One turn moves each row of this set onto another row. After a few examples, where does it send each row asked below?
Z_964: [-23  19 -24 -23  43 -33   0  21  13   5   9  11  11]
Z_786: [-31   2 -11 -14  14   0  38  35  25   8  -1  18  18]
Z_947: [ -4  26 -20 -16   4   7  -5  36  17 -11  -7  15  25]
Z_791: [-38 -15   3 -52  26  23  17  26 -15  -6  18 -10  19]
Z_524: [-28  -5  10 -19 -21 -11   1 -14 -19  16 -32 -17   7]
Z_969: [-22   5   0 -18 -13   5 -14  32  14 -21 -13  -2   3]
Z_594: [-19  13   6 -50  34  11  -6  15  -5  36  -9 -11 -16]
Z_151: [-53   0   4 -40  -8 -30   9  31  -7  19   2   3  22]
Z_902: [ -9 -11  -5 -40  18  -8  -1 -25 -32 -16   5  -8  36]
Z_202: [ -6  21   6 -23  -4 -13  12   2  13   0  40   4  -1]
Z_515: [-33  -4  22 -32  -7  15  38  23  -7  22 -22  -7  14]
Z_509: [  4  16  18 -24  27 -23 -16   2  28   9  13  -9  18]
Z_260: [-31   8  -8 -32 -10  11  10  -6 -46  15 -14  12  -2]
Z_503: [-14   9 -10 -14  46  -6  -7  30 -16  25 -22 -10  35]
Z_247: [  2   4 -10 -33  -1 -20   3 -19 -20  28 -32  -1   3]
Z_57: [-25   2  -4 -11  30 -26  34   7   2  37  18 -17  29]
Z_745: [-23   5  24 -46  15   3   6   3 -41  10 -20 -29  20]
Z_124: [  7  24 -12 -49  15 -15  -3 -14  11   7  24  11   3]
Z_355: [-15  22  -3 -41  48 -24  -6  -7 -26   7   9 -22  10]
Z_769: [  5  11 -12 -21  10 -16   6  -3 -33  -9  12  14  48]
Z_457: [ -9   5 -22 -24   4 -18   6  31  31  -7 -13 -20  35]
Z_525: [-23  -2 -34 -30 -13   6  46   7  -2  10  -6 -23   9]
Z_775: [ -8   7  22 -20  32  11 -12 -15 -30   0  11  12  20]
Z_930: [-12   2  -2   4  -3  22  35   6  13   6  -6 -23   9]
Z_61: [  0 -20  -7 -18  16  24  21  -7   2  -5 -21 -30   4]

Z_457 -> Z_525
Z_515 -> Z_745
Z_947 -> Z_930
Where do these go?
Z_769 -> Z_202
Z_594 -> Z_503

